In the rows, zero is written as 128.
The same turns and mirrors carry the whole set onto itself, and each row onto the other rows of its family. Which rows share a family with each named row? Give them in list order.
These 32 rows form 4 families of 8 rows each.
som: [114 154  96 141 106 115 126 139 131]
refan: [152 141 161 137 142 138 150  99 125]
Firo: [142 130 165 148 137 145 149 106 138]
lisi: [134 141 139 165 135 143 102 135 117]
pedaz: [151 133 102 141 132 118 121 133 152]
Netov: [152 129 152 142 142 135 145  88 120]
vata: [105 159 118 157 117 135 109 135 112]
kode: [134 145 124 163 133 150 110 144 132]
rezo: [105 137  94 144 104 121 129 137 131]
tur: [155 139 137 120 128 117 166 102 140]
Led: [141 142 102 148 123 128 127 150 152]
Vug: [125 142 148 137 129 124 140  78 100]
Tis: [107 156 120 151 124 124  98 117 104]
sav: [124 129 120 166 128 153 115 141 134]
lupo: [148 132 131 119 115 104 166 115 143]
duda: [129 140 127 121 117 103 156  82 114]
mato: [122 144 168 146 124 134 135 101 100]
zupiz: [103 155 120 149 111 116 109 127 101]
pevur: [117 151  93 132 111  99 120 123 129]
Vuvez: [131 124  99 150 119 134 131 145 150]
baz: [ 99 141 115 159 113 141 113 133 113]
fozip: [123 155 158 134 127 128 145  88 101]
nosa: [108 146 134 122 102 105 162 100 126]
vavit: [141 139 128 161 145 142 101 127 128]
zofa: [156 128 130 126 130 114 159  90 135]
Suvub: [112 149 140 124 101 103 154 101 107]
fako: [126 153 134 116 112 105 161  93 117]
Lipa: [157 129 113 149 131 124 124 145 149]
gabo: [127 143  96 134 106  98 129 138 133]
perut: [106 147 163 145 118 135 141  96 109]
pemul: [144 129 136 127 120 118 168 111 155]
Kaz: [158 127 160 142 137 136 150 114 136]

Same family as perut: Firo, pedaz, Tis, pevur, nosa, vavit, pemul
Same family as Kaz: lisi, lupo, mato, zupiz, Suvub, Lipa, gabo

